128 stands for zero in the data rows.
Some points:
149 144 21 152 157 188 113 88 123 79 157 160 222 255 125 136 119 77 69 190 138 158 136 190 192 91 80 97 157 152 61 143 141 126
129 130 96 122 81 113 149 122 144 138 168 141 167 175 204 169 34 158 109 55 163 137 177 217 128 147 97 196 118 139 197 112 158 164
121 77 185 231 92 116 158 120 166 146 104 185 74 113 133 112 164 167 136 98 151 211 152 108 101 137 141 66 127 91 136 87 112 166
182 85 54 122 68 151 91 75 98 165 106 110 130 115 36 112 50 47 82 122 157 152 118 167 187 76 108 31 81 97 134 146 192 142
87 150 145 186 181 101 88 125 138 174 77 86 196 184 110 117 114 160 145 148 79 125 26 153 123 135 141 56 63 160 99 168 96 130
140 95 91 153 93 0 140 103 108 83 136 155 131 96 98 69 105 106 110 171 108 114 88 180 53 155 111 191 121 104 80 117 125 110
91 75 109 97 122 124 129 182 142 207 20 107 93 114 149 109 133 162 115 115 177 137 92 118 174 72 203 137 168 118 145 148 97 154
182 143 74 146 122 154 131 113 95 115 76 200 142 127 45 62 104 129 100 132 187 160 116 210 96 178 146 152 122 174 177 127 171 148
177 174 95 63 152 148 162 85 146 81 146 150 79 37 123 86 56 117 115 149 99 61 153 106 64 71 207 93 165 99 126 201 45 165
96 103 156 151 54 134 123 177 141 107 142 130 222 116 163 129 97 159 231 220 121 128 204 93 112 35 203 130 156 115 199 115 159 132
98 232 124 108 168 78 153 136 145 92 158 180 93 180 142 37 207 104 86 175 107 141 179 161 144 75 141 171 121 77 135 94 145 153
110 133 185 155 120 180 76 136 163 0 125 117 142 133 150 121 93 93 156 107 136 118 114 86 160 130 123 107 130 136 111 162 118 200
208 82 212 116 151 56 125 98 94 133 88 82 67 127 137 115 165 84 166 122 110 158 107 195 127 124 118 193 206 144 137 114 101 59
47 117 141 145 162 119 86 44 97 121 144 96 147 98 134 112 124 117 99 50 103 143 130 153 155 93 94 161 86 146 135 131 140 174
111 37 103 149 176 123 163 107 156 172 163 178 143 179 184 113 119 128 100 154 81 80 149 112 134 92 132 149 96 116 121 65 161 99
106 136 144 177 142 127 98 110 169 151 135 74 143 137 68 107 92 182 104 119 154 185 179 95 93 104 107 130 245 116 56 113 59 107
114 195 191 153 138 140 157 140 81 99 110 145 153 100 147 208 138 84 85 124 184 131 148 145 163 166 130 127 180 50 194 115 105 143
102 142 125 121 77 140 186 44 165 114 125 97 185 121 98 176 150 148 157 117 89 111 146 122 135 34 152 140 111 159 208 125 104 36
154 210 196 120 138 117 88 84 122 160 207 86 91 130 177 62 77 194 91 112 199 147 127 153 132 157 124 83 164 74 135 116 117 87
80 70 140 58 16 120 50 131 127 109 129 160 122 105 163 157 94 196 57 139 132 116 196 178 190 113 115 161 109 133 117 137 96 98
127 101 146 190 177 165 113 102 12 114 130 144 83 140 145 143 98 112 197 186 146 170 169 165 159 67 159 196 125 161 117 114 152 79
152 126 116 103 113 184 170 53 132 102 183 148 98 130 163 92 176 99 162 115 123 75 135 113 161 144 155 145 77 198 90 85 141 128
136 125 184 104 143 136 189 171 101 94 183 163 162 57 140 108 183 107 102 175 70 193 68 188 143 100 122 117 120 124 164 193 69 132
129 115 127 148 132 110 115 176 94 155 181 184 169 164 134 143 178 168 135 60 141 101 90 143 101 121 147 98 124 76 162 119 42 182
140 138 114 95 193 145 61 204 104 143 191 93 171 118 79 153 136 139 154 100 63 149 133 114 162 123 117 112 124 180 167 98 112 92
106 155 105 120 180 94 67 200 132 111 75 196 98 110 186 98 151 116 86 165 169 98 207 80 62 164 84 90 178 200 181 155 175 122
163 133 141 136 177 112 118 231 206 115 100 144 71 89 137 125 156 116 112 136 135 123 127 221 147 52 90 134 173 154 118 95 144 129
117 154 70 99 102 106 73 128 209 122 140 163 208 44 135 110 182 170 164 137 140 202 69 142 130 177 90 142 123 180 104 125 145 77
106 71 168 151 154 141 124 103 95 95 115 128 124 146 149 120 150 126 14 175 104 191 85 82 107 151 156 161 112 113 89 148 215 92
157 213 134 119 81 120 138 53 79 112 0 179 151 131 108 111 93 225 165 155 95 124 94 127 187 137 116 102 164 83 133 130 97 117
86 126 144 143 93 177 134 157 84 153 113 139 112 53 140 48 110 132 69 147 78 99 119 88 163 201 141 154 76 87 135 73 112 39
86 122 151 60 146 172 154 154 108 136 141 112 111 150 71 29 137 232 142 65 131 126 173 170 90 129 154 125 145 143 100 149 119 85
93 114 121 111 117 158 205 181 164 107 99 108 164 178 107 123 113 141 184 133 95 134 132 114 128 189 85 109 163 27 131 151 117 139
116 126 120 118 124 34 135 150 99 130 93 119 173 127 153 105 182 41 163 51 75 183 229 86 194 114 157 112 74 129 68 167 86 101
152 143 101 136 152 146 132 115 182 182 197 120 193 79 156 182 162 176 160 118 169 53 58 85 172 175 150 185 149 155 98 190 122 148
99 85 130 104 172 141 161 116 99 148 112 73 167 90 186 164 174 106 156 114 218 112 183 131 143 190 198 68 73 137 97 82 170 138
140 167 134 111 124 140 158 207 87 143 114 90 180 182 123 169 141 136 47 89 155 179 160 28 117 133 161 158 114 153 71 182 163 150
122 114 134 157 196 93 101 125 155 149 143 207 72 159 132 107 142 149 144 99 126 121 139 49 163 143 127 112 105 176 169 204 69 141
71 112 132 113 83 213 183 114 119 119 114 174 57 135 101 188 143 75 97 27 76 133 87 146 26 107 160 147 162 97 100 138 148 97
153 29 84 124 124 114 120 117 79 80 149 139 203 177 84 53 134 73 133 53 255 144 53 85 146 28 133 44 177 183 149 102 155 101
158 201 110 143 183 71 82 163 219 145 66 106 103 118 161 87 217 116 168 92 172 81 151 177 129 66 127 173 78 69 153 171 169 171
104 86 127 93 124 224 108 153 107 209 137 134 55 179 224 90 52 62 192 113 67 125 89 110 169 91 25 68 172 98 86 97 115 150
198 149 199 121 70 122 209 136 124 177 102 99 149 167 145 103 165 147 129 171 143 114 146 109 114 169 98 42 84 125 89 112 63 124
169 105 135 42 161 160 142 124 243 164 98 100 141 139 142 137 111 119 97 209 177 138 139 92 142 77 131 128 124 119 147 46 74 188
111 137 166 114 186 182 149 105 84 107 121 166 167 102 137 98 111 116 171 90 166 91 103 114 116 150 105 130 80 119 121 18 188 155
139 92 126 178 203 96 125 55 164 191 65 142 147 128 109 188 113 89 122 117 64 138 190 98 189 149 157 137 184 123 142 163 155 190
186 66 213 144 110 121 85 143 224 129 179 136 130 166 52 136 90 44 126 123 98 74 141 109 77 179 204 159 81 147 118 107 129 128
102 169 49 129 113 142 108 167 90 153 155 193 88 90 132 118 45 91 112 119 107 146 96 96 200 129 214 151 131 113 145 39 107 151
115 148 104 72 172 54 154 138 163 47 160 113 56 164 142 192 136 184 79 92 99 153 77 85 132 78 112 67 89 108 181 100 168 117
198 85 174 116 166 184 112 91 128 111 124 91 124 92 126 138 134 172 151 121 57 135 151 190 146 181 194 114 174 122 92 165 125 184
151 158 174 122 78 106 85 164 150 92 110 79 80 155 158 147 90 101 122 74 150 75 141 175 134 172 206 84 97 101 135 115 165 43
101 169 135 145 134 178 63 108 171 95 44 134 128 153 137 118 91 66 103 144 111 130 104 99 71 140 114 121 52 197 154 113 39 58
117 114 178 169 154 189 88 158 150 98 201 146 119 127 125 112 41 141 137 78 128 140 146 97 153 157 80 174 123 72 122 132 175 110
153 134 122 87 121 121 118 199 121 134 117 59 111 180 56 171 163 150 130 127 137 185 109 121 180 192 116 172 90 170 141 58 55 179
79 103 101 57 166 76 132 67 92 142 173 108 93 140 49 160 145 177 152 203 172 88 223 143 110 199 72 26 179 110 105 149 114 98
121 68 144 164 168 141 207 187 92 95 85 89 140 84 94 134 106 159 93 111 124 22 156 122 128 119 66 160 111 151 182 156 126 108
174 128 144 105 90 51 83 169 105 117 129 168 133 78 80 214 150 72 177 155 168 116 110 66 133 110 83 139 143 81 110 128 136 118
84 61 84 127 123 163 153 163 128 87 123 119 100 109 186 108 134 122 72 149 153 70 101 143 105 157 141 194 207 106 104 121 46 79
156 145 79 217 93 119 141 112 111 126 144 127 157 169 153 127 123 94 89 131 142 30 114 119 144 155 109 141 161 106 137 148 149 65
176 69 168 38 63 164 90 109 114 113 147 166 98 138 236 165 95 148 102 157 131 107 72 139 107 119 120 115 114 143 92 135 156 130
111 92 69 157 104 123 137 110 163 92 112 88 108 110 196 148 150 170 215 103 110 207 108 130 84 177 120 72 160 103 100 79 149 123
64 95 124 70 142 198 129 156 131 82 110 123 98 120 63 146 123 102 123 139 157 147 107 158 119 144 110 178 87 62 97 174 137 146
175 133 138 149 30 146 164 99 130 176 196 166 101 111 140 98 179 123 68 129 77 159 135 86 99 146 64 93 196 148 165 170 104 164
108 170 134 164 148 149 58 151 129 156 108 138 98 31 69 182 196 162 72 162 104 87 112 113 92 65 116 77 144 144 129 84 236 139
115 169 168 144 129 82 167 78 136 128 142 97 112 99 174 152 103 137 117 102 169 107 120 144 86 40 71 115 126 111 40 108 77 122
75 107 103 246 82 90 103 178 100 123 168 73 75 133 135 180 66 147 148 152 95 137 115 153 53 146 161 173 51 153 110 141 120 196
168 123 119 132 159 101 141 89 130 79 110 173 108 166 113 187 121 222 140 69 51 94 102 104 149 154 183 136 166 191 98 75 110 103
124 80 117 178 119 127 119 98 163 91 182 39 84 89 119 96 112 102 84 195 153 111 102 76 195 163 102 160 116 141 181 136 132 95
168 76 41 135 200 88 147 140 133 122 127 78 143 153 131 169 127 122 181 127 117 163 67 133 157 190 179 109 113 71 203 175 136 107
45 112 187 137 122 82 126 122 152 156 141 219 150 156 48 186 156 73 140 142 137 48 94 178 129 156 127 170 90 77 101 82 110 135
108 148 79 102 106 115 156 138 186 112 150 132 119 66 115 86 97 126 195 113 73 144 182 107 95 151 81 110 116 93 123 115 159 108
79 156 214 4 172 98 88 59 114 173 118 109 197 141 168 118 81 89 128 149 100 167 83 108 36 151 119 150 195 124 197 160 170 138
156 206 163 111 114 73 202 174 102 121 139 115 168 74 126 159 78 145 138 144 105 145 120 93 173 126 147 110 207 154 0 135 157 123
152 145 134 198 165 124 125 113 105 165 152 114 234 76 101 68 128 154 76 144 137 140 105 191 122 101 122 66 113 123 122 123 117 176
113 116 56 136 101 172 90 111 136 104 62 99 153 93 189 159 165 57 92 78 115 105 178 158 100 155 98 138 95 162 74 127 99 145
126 169 115 109 91 124 116 115 154 177 126 74 142 179 59 141 149 152 152 85 130 122 109 83 186 101 103 173 125 119 108 140 174 117
57 67 153 102 53 144 82 75 71 84 113 139 92 166 128 100 160 181 160 155 138 69 121 82 180 131 122 151 112 139 118 153 144 253
102 183 97 145 122 110 198 150 191 153 87 91 86 168 140 114 126 131 135 199 138 136 121 115 75 118 190 154 126 167 124 118 202 172
165 175 91 104 96 94 129 91 17 127 144 5 139 110 129 116 174 110 104 134 57 126 128 81 72 129 111 125 173 85 172 70 81 190
195 121 78 124 145 110 108 156 94 142 139 141 165 137 108 187 126 143 131 116 140 163 183 142 58 147 135 145 108 166 148 92 94 146
184 165 159 154 111 141 114 202 117 143 86 144 118 167 126 130 176 151 162 138 62 42 154 164 102 124 71 116 133 163 198 151 195 116
115 142 178 132 106 133 214 77 185 164 130 143 101 77 116 150 135 128 110 121 135 217 146 154 159 149 94 129 114 162 197 163 128 105
205 150 112 150 180 160 182 98 97 140 96 148 120 128 95 163 109 153 200 134 207 166 137 58 88 121 50 215 61 138 132 127 90 137
102 173 83 147 148 146 101 120 104 191 150 166 100 148 138 181 146 146 169 155 166 131 105 119 77 116 187 120 84 89 116 219 96 41
168 134 126 92 163 188 124 149 110 133 145 121 79 133 146 168 163 138 166 199 119 162 158 149 159 49 128 65 82 91 113 152 139 120
23 202 137 157 89 128 159 125 120 146 187 112 71 145 96 128 146 43 174 144 172 129 115 197 146 184 160 111 202 254 162 125 116 143
145 117 117 109 100 48 189 173 99 187 146 158 137 121 107 49 56 97 111 116 155 111 88 180 125 114 103 137 77 224 108 209 179 156
189 151 98 126 98 182 47 127 155 182 142 121 135 153 128 82 228 136 148 124 138 145 162 108 101 99 166 192 133 75 128 150 164 120
Along one direction, these points spread out more than along any other. Take the direction at right angles to it along which they spread out most. Then take the direction at right angles to both along which they spread out most. Go by this last direction. Where along it does each point below lie, from 0 to 99? 50 is the average, and the first point above lies past it. One standard deviation of the points above along it is 16.
99 85 130 104 172 141 161 116 99 148 112 73 167 90 186 164 174 106 156 114 218 112 183 131 143 190 198 68 73 137 97 82 170 138 ~ 52
176 69 168 38 63 164 90 109 114 113 147 166 98 138 236 165 95 148 102 157 131 107 72 139 107 119 120 115 114 143 92 135 156 130 ~ 56
208 82 212 116 151 56 125 98 94 133 88 82 67 127 137 115 165 84 166 122 110 158 107 195 127 124 118 193 206 144 137 114 101 59 ~ 43
182 85 54 122 68 151 91 75 98 165 106 110 130 115 36 112 50 47 82 122 157 152 118 167 187 76 108 31 81 97 134 146 192 142 ~ 99
71 112 132 113 83 213 183 114 119 119 114 174 57 135 101 188 143 75 97 27 76 133 87 146 26 107 160 147 162 97 100 138 148 97 ~ 31
86 126 144 143 93 177 134 157 84 153 113 139 112 53 140 48 110 132 69 147 78 99 119 88 163 201 141 154 76 87 135 73 112 39 ~ 37
149 144 21 152 157 188 113 88 123 79 157 160 222 255 125 136 119 77 69 190 138 158 136 190 192 91 80 97 157 152 61 143 141 126 ~ 99
75 107 103 246 82 90 103 178 100 123 168 73 75 133 135 180 66 147 148 152 95 137 115 153 53 146 161 173 51 153 110 141 120 196 ~ 23
126 169 115 109 91 124 116 115 154 177 126 74 142 179 59 141 149 152 152 85 130 122 109 83 186 101 103 173 125 119 108 140 174 117 ~ 58
91 75 109 97 122 124 129 182 142 207 20 107 93 114 149 109 133 162 115 115 177 137 92 118 174 72 203 137 168 118 145 148 97 154 ~ 45
57 67 153 102 53 144 82 75 71 84 113 139 92 166 128 100 160 181 160 155 138 69 121 82 180 131 122 151 112 139 118 153 144 253 ~ 54
115 142 178 132 106 133 214 77 185 164 130 143 101 77 116 150 135 128 110 121 135 217 146 154 159 149 94 129 114 162 197 163 128 105 ~ 48
195 121 78 124 145 110 108 156 94 142 139 141 165 137 108 187 126 143 131 116 140 163 183 142 58 147 135 145 108 166 148 92 94 146 ~ 49
205 150 112 150 180 160 182 98 97 140 96 148 120 128 95 163 109 153 200 134 207 166 137 58 88 121 50 215 61 138 132 127 90 137 ~ 52
23 202 137 157 89 128 159 125 120 146 187 112 71 145 96 128 146 43 174 144 172 129 115 197 146 184 160 111 202 254 162 125 116 143 ~ 46
